In the data rows, the value 500 means zero.
The table:
tensor([420, 484, 450, 533, 571, 329, 661, 535, 498, 472, 339, 470, 693, 425,
        521, 469, 471, 386, 305, 506, 836, 462, 399, 601, 345, 357, 678, 574,
        500, 578])
tensor([375, 415, 649, 548, 253, 598, 552, 537, 343, 439, 571, 432, 552, 324,
        503, 248, 408, 407, 467, 602, 592, 563, 504, 602, 612, 571, 654, 198,
        681, 400])
tensor([516, 681, 457, 565, 416, 332, 441, 532, 559, 312, 411, 587, 525, 611,
        922, 420, 528, 454, 587, 468, 596, 641, 594, 529, 401, 695, 475, 540,
        429, 251])
tensor([510, 731, 407, 580, 520, 512, 489, 654, 417, 363, 533, 547, 618, 508,
        684, 580, 546, 471, 506, 535, 562, 492, 500, 421, 204, 723, 445, 369,
        486, 200])
tensor([462, 405, 465, 628, 536, 685, 490, 429, 491, 717, 544, 377, 440, 337,
        15, 386, 385, 580, 440, 617, 443, 351, 373, 475, 743, 289, 463, 567,
        550, 700])
tensor([405, 296, 629, 592, 576, 609, 611, 443, 448, 696, 504, 492, 438, 366,
        79, 512, 466, 572, 490, 603, 363, 425, 366, 540, 719, 297, 535, 558,
        501, 807])
tensor([516, 519, 414, 472, 708, 507, 439, 424, 654, 592, 438, 557, 443, 678,
        455, 725, 535, 532, 487, 458, 396, 525, 523, 461, 421, 412, 394, 780,
        394, 565])
tensor([475, 290, 493, 484, 651, 655, 485, 415, 519, 690, 493, 371, 448, 383,
        176, 437, 400, 673, 420, 582, 476, 353, 441, 588, 772, 312, 526, 632,
        508, 850])
tensor([419, 214, 583, 567, 588, 611, 530, 412, 455, 601, 558, 415, 418, 287,
        77, 397, 468, 572, 437, 608, 437, 376, 395, 503, 740, 345, 476, 473,
        528, 756])
tensor([542, 632, 583, 487, 436, 426, 557, 504, 583, 423, 511, 560, 513, 616,
        762, 500, 615, 483, 586, 406, 467, 773, 652, 404, 267, 676, 558, 433,
        474, 187])
tensor([418, 217, 524, 453, 513, 355, 348, 602, 422, 358, 442, 579, 465, 321,
        522, 391, 283, 802, 717, 579, 620, 594, 664, 265, 663, 466, 632, 684,
        309, 492])
tensor([395, 375, 613, 417, 218, 516, 587, 539, 330, 396, 612, 435, 453, 254,
        529, 227, 432, 441, 508, 609, 587, 529, 481, 583, 642, 530, 631, 241,
        564, 445])
tensor([368, 466, 405, 574, 540, 243, 666, 569, 534, 516, 342, 498, 725, 342,
        509, 397, 454, 323, 422, 519, 794, 463, 375, 600, 459, 358, 622, 628,
        440, 628])
tensor([627, 665, 548, 446, 407, 629, 585, 442, 573, 630, 643, 466, 543, 633,
        468, 538, 597, 254, 274, 429, 421, 423, 443, 730, 482, 443, 448, 330,
        688, 589])
tensor([640, 664, 636, 546, 463, 717, 592, 441, 479, 594, 566, 484, 522, 654,
        432, 617, 568, 358, 315, 446, 436, 328, 414, 713, 468, 423, 366, 318,
        667, 556])
tensor([546, 582, 530, 582, 393, 406, 544, 504, 492, 352, 446, 569, 614, 595,
        794, 566, 514, 468, 580, 461, 618, 531, 581, 452, 343, 644, 553, 376,
        496, 386])
tensor([544, 699, 522, 570, 502, 395, 544, 411, 583, 328, 471, 590, 509, 624,
        857, 580, 473, 441, 631, 404, 510, 593, 663, 460, 293, 642, 553, 450,
        467, 263])
tensor([567, 474, 390, 496, 769, 490, 485, 486, 629, 610, 422, 589, 556, 593,
        418, 809, 613, 567, 528, 419, 387, 402, 494, 418, 441, 408, 399, 802,
        452, 555])
tensor([618, 583, 523, 470, 422, 673, 641, 514, 534, 626, 608, 448, 623, 705,
        479, 575, 519, 255, 278, 458, 381, 373, 462, 746, 410, 443, 456, 326,
        671, 543])
tensor([428, 532, 422, 522, 527, 242, 630, 502, 554, 603, 344, 519, 720, 366,
        507, 428, 545, 343, 350, 451, 862, 467, 387, 550, 436, 335, 655, 641,
        453, 640])
tensor([309, 336, 518, 505, 619, 328, 377, 630, 385, 417, 468, 470, 458, 335,
        434, 461, 418, 627, 784, 577, 555, 625, 546, 312, 626, 486, 541, 689,
        327, 479])
tensor([427, 292, 634, 648, 589, 661, 442, 368, 321, 580, 470, 435, 390, 400,
        168, 503, 239, 628, 420, 491, 425, 406, 348, 579, 631, 367, 435, 487,
        472, 856])
tensor([425, 517, 366, 458, 500, 317, 657, 666, 633, 502, 449, 468, 741, 382,
        475, 437, 578, 309, 399, 558, 831, 533, 378, 617, 382, 332, 671, 571,
        432, 501])
tensor([520, 484, 334, 456, 740, 470, 460, 458, 723, 439, 441, 547, 517, 536,
        441, 777, 488, 569, 605, 579, 372, 400, 593, 334, 480, 458, 404, 759,
        399, 565])
tensor([494, 705, 479, 513, 426, 343, 432, 602, 515, 438, 495, 664, 573, 598,
        785, 406, 664, 475, 652, 540, 553, 621, 606, 454, 387, 705, 522, 392,
        499, 252])
tensor([598, 648, 522, 522, 420, 643, 469, 469, 560, 614, 582, 405, 555, 651,
        506, 516, 496, 332, 264, 415, 454, 318, 517, 694, 430, 416, 441, 240,
        676, 613])
tensor([514, 674, 531, 486, 484, 387, 491, 522, 480, 399, 485, 583, 581, 604,
        779, 512, 588, 584, 558, 451, 501, 546, 658, 402, 246, 680, 508, 449,
        473, 276])
tensor([545, 421, 489, 436, 613, 774, 284, 404, 371, 357, 664, 423, 169, 583,
        522, 627, 409, 643, 618, 442, 201, 553, 575, 390, 517, 656, 298, 368,
        558, 434])
tensor([565, 644, 499, 458, 454, 660, 615, 511, 507, 629, 603, 391, 578, 684,
        446, 613, 533, 316, 277, 428, 376, 384, 442, 684, 420, 458, 410, 282,
        733, 574])
tensor([516, 619, 422, 259, 388, 348, 582, 584, 626, 397, 615, 514, 608, 421,
        789, 434, 759, 348, 676, 534, 595, 659, 543, 433, 543, 608, 524, 515,
        487, 128])
tensor([483, 484, 615, 477, 533, 811, 295, 404, 350, 457, 613, 440, 204, 569,
        511, 565, 353, 660, 626, 452, 203, 595, 570, 364, 650, 601, 385, 335,
        566, 517])
tensor([549, 496, 444, 441, 685, 439, 440, 497, 633, 613, 443, 620, 443, 717,
        482, 734, 640, 520, 482, 428, 407, 430, 492, 415, 498, 398, 433, 842,
        428, 599])
tensor([488, 286, 572, 479, 530, 583, 550, 460, 457, 643, 454, 475, 536, 232,
        121, 409, 452, 621, 367, 560, 449, 361, 330, 505, 774, 461, 526, 547,
        461, 776])
tensor([516, 460, 618, 436, 482, 743, 268, 364, 411, 458, 661, 511, 240, 531,
        504, 526, 500, 658, 676, 502, 167, 493, 579, 421, 670, 675, 378, 387,
        512, 330])
Each group is a cloud of points together with its mirror image through one shared centre. There are 4 groups. The first row asked about is in group 0, and each new group gets the next number.
Some new rows, each followed by its group:
tensor([413, 517, 378, 421, 501, 254, 588, 609, 631, 558, 387, 425, 682, 379,
        489, 308, 515, 439, 342, 564, 822, 494, 439, 641, 491, 303, 586, 656,
        451, 541]) 0
tensor([496, 683, 535, 449, 444, 465, 556, 537, 578, 416, 544, 582, 554, 574,
        797, 591, 612, 434, 587, 454, 503, 660, 603, 345, 314, 618, 582, 384,
        445, 293]) 1
tensor([575, 510, 568, 506, 448, 690, 193, 432, 398, 478, 551, 457, 261, 643,
        536, 484, 417, 755, 580, 514, 183, 526, 639, 483, 617, 622, 347, 327,
        566, 441]) 0
tensor([448, 247, 476, 566, 596, 334, 414, 450, 382, 502, 390, 552, 458, 356,
        497, 425, 442, 673, 778, 603, 480, 615, 572, 237, 587, 556, 572, 639,
        325, 454]) 2
tensor([558, 466, 588, 529, 473, 680, 233, 412, 340, 477, 628, 524, 249, 631,
        459, 474, 392, 753, 645, 440, 169, 488, 624, 457, 679, 647, 315, 420,
        481, 423]) 0
tensor([562, 460, 517, 502, 435, 701, 298, 420, 419, 451, 643, 450, 216, 526,
        499, 522, 454, 722, 703, 576, 242, 515, 569, 445, 694, 599, 326, 427,
        574, 457]) 0
tensor([507, 281, 438, 478, 572, 574, 535, 512, 412, 637, 412, 447, 476, 326,
        124, 391, 297, 646, 457, 663, 468, 391, 383, 536, 728, 333, 486, 522,
        487, 737]) 1
tensor([391, 461, 728, 584, 257, 490, 460, 465, 219, 317, 503, 454, 455, 307,
        578, 257, 241, 552, 422, 555, 583, 461, 479, 660, 549, 568, 556, 149,
        546, 480]) 3
tensor([394, 314, 561, 505, 632, 674, 460, 554, 374, 659, 514, 358, 483, 460,
        91, 420, 429, 586, 414, 579, 418, 428, 422, 588, 712, 370, 505, 445,
        542, 804]) 1
tensor([389, 578, 386, 466, 482, 351, 727, 664, 643, 599, 397, 462, 698, 307,
        445, 432, 628, 341, 402, 613, 777, 535, 413, 516, 356, 287, 636, 570,
        488, 548]) 0
tensor([448, 288, 605, 513, 476, 651, 556, 577, 393, 607, 502, 446, 387, 323,
        106, 486, 475, 582, 399, 488, 545, 403, 346, 563, 762, 358, 551, 591,
        522, 763]) 1
tensor([448, 284, 549, 494, 580, 305, 445, 564, 498, 433, 438, 558, 419, 348,
        450, 427, 372, 757, 763, 603, 594, 613, 588, 298, 628, 606, 561, 685,
        356, 521]) 2
tensor([419, 340, 432, 462, 640, 298, 461, 510, 389, 370, 313, 652, 384, 345,
        517, 358, 371, 693, 868, 621, 556, 603, 463, 286, 625, 586, 577, 662,
        374, 501]) 2
tensor([538, 645, 491, 542, 439, 398, 440, 535, 497, 360, 478, 597, 576, 635,
        809, 527, 562, 390, 586, 432, 564, 636, 559, 487, 278, 628, 510, 436,
        453, 310]) 1
tensor([443, 547, 468, 557, 448, 259, 659, 575, 542, 478, 318, 584, 715, 374,
        431, 419, 592, 389, 420, 554, 753, 401, 408, 662, 444, 319, 645, 604,
        439, 616]) 0
tensor([569, 561, 542, 468, 398, 321, 437, 537, 539, 332, 508, 600, 490, 545,
        930, 563, 529, 519, 515, 480, 570, 617, 626, 434, 349, 738, 536, 471,
        447, 345]) 1
tensor([683, 649, 592, 418, 309, 761, 680, 532, 500, 589, 663, 485, 515, 605,
        411, 529, 664, 308, 256, 432, 560, 329, 388, 786, 477, 474, 488, 384,
        650, 501]) 2
tensor([537, 722, 393, 407, 355, 398, 493, 531, 535, 396, 541, 597, 449, 583,
        728, 545, 615, 437, 597, 450, 556, 653, 620, 368, 320, 617, 468, 356,
        450, 220]) 1
tensor([449, 537, 425, 494, 511, 246, 678, 579, 605, 587, 396, 488, 664, 352,
        435, 461, 427, 353, 405, 577, 882, 426, 415, 597, 383, 382, 612, 644,
        502, 582]) 0
tensor([389, 389, 324, 426, 494, 349, 671, 572, 622, 490, 487, 409, 636, 275,
        516, 489, 511, 208, 453, 605, 769, 529, 415, 464, 411, 277, 663, 632,
        466, 515]) 0
tensor([657, 588, 317, 624, 739, 470, 300, 314, 635, 635, 266, 502, 420, 775,
        500, 714, 565, 621, 410, 297, 393, 422, 441, 408, 393, 478, 245, 786,
        352, 640]) 3
tensor([598, 365, 560, 464, 510, 706, 269, 438, 371, 444, 675, 528, 373, 636,
        455, 470, 574, 697, 594, 431, 156, 555, 538, 388, 636, 757, 377, 481,
        633, 461]) 0
tensor([379, 519, 383, 542, 482, 217, 644, 580, 597, 490, 332, 466, 689, 421,
        565, 405, 425, 330, 370, 514, 773, 524, 496, 616, 396, 312, 687, 612,
        433, 566]) 0
tensor([642, 620, 477, 527, 451, 763, 552, 417, 559, 605, 615, 453, 578, 669,
        446, 529, 619, 367, 245, 383, 489, 409, 466, 665, 422, 413, 389, 350,
        622, 571]) 2
tensor([563, 588, 508, 500, 390, 798, 613, 457, 574, 610, 588, 422, 558, 554,
        459, 506, 554, 268, 245, 458, 404, 437, 447, 753, 388, 433, 467, 368,
        611, 527]) 2
tensor([381, 437, 656, 485, 243, 519, 570, 562, 381, 405, 561, 412, 490, 254,
        515, 216, 422, 498, 497, 563, 587, 550, 508, 508, 643, 598, 608, 224,
        640, 416]) 3
tensor([588, 460, 524, 486, 490, 656, 291, 470, 370, 456, 658, 519, 278, 527,
        493, 461, 532, 684, 689, 541, 332, 473, 527, 427, 697, 680, 330, 437,
        599, 379]) 0
tensor([347, 471, 387, 563, 525, 335, 652, 575, 621, 477, 430, 504, 677, 347,
        361, 492, 429, 352, 437, 495, 735, 507, 371, 514, 376, 210, 665, 692,
        354, 531]) 0
tensor([648, 468, 351, 441, 723, 465, 413, 471, 659, 574, 462, 575, 455, 628,
        410, 780, 558, 583, 521, 454, 328, 448, 453, 382, 465, 409, 407, 792,
        427, 599]) 3
tensor([528, 402, 474, 385, 552, 773, 226, 436, 437, 372, 667, 386, 127, 565,
        525, 550, 435, 626, 608, 375, 300, 609, 586, 402, 630, 670, 376, 422,
        515, 432]) 0
tensor([681, 619, 550, 602, 394, 708, 640, 405, 525, 613, 531, 463, 555, 733,
        495, 618, 530, 334, 278, 384, 368, 370, 466, 734, 391, 538, 450, 303,
        687, 668]) 2
tensor([566, 503, 387, 450, 701, 362, 500, 457, 657, 570, 399, 518, 480, 642,
        442, 727, 614, 614, 548, 441, 337, 433, 573, 345, 535, 428, 388, 881,
        387, 620]) 3
tensor([383, 332, 575, 470, 526, 251, 458, 488, 489, 449, 354, 566, 364, 412,
        528, 366, 424, 696, 734, 476, 546, 718, 628, 333, 617, 591, 591, 762,
        397, 440]) 2
tensor([538, 682, 489, 485, 383, 377, 448, 623, 478, 445, 525, 587, 637, 634,
        740, 484, 622, 444, 584, 501, 506, 583, 576, 452, 368, 738, 481, 483,
        488, 232]) 1
tensor([611, 594, 560, 549, 524, 691, 655, 350, 509, 630, 561, 368, 554, 670,
        423, 649, 589, 259, 257, 447, 338, 356, 411, 681, 416, 460, 454, 325,
        620, 594]) 2
tensor([493, 742, 399, 523, 453, 431, 549, 514, 573, 352, 510, 514, 571, 657,
        835, 557, 501, 452, 582, 411, 505, 606, 543, 387, 274, 620, 508, 363,
        428, 263]) 1
tensor([500, 639, 616, 510, 451, 347, 500, 540, 480, 377, 510, 660, 518, 615,
        790, 546, 626, 466, 575, 410, 533, 588, 610, 409, 335, 607, 560, 428,
        465, 215]) 1
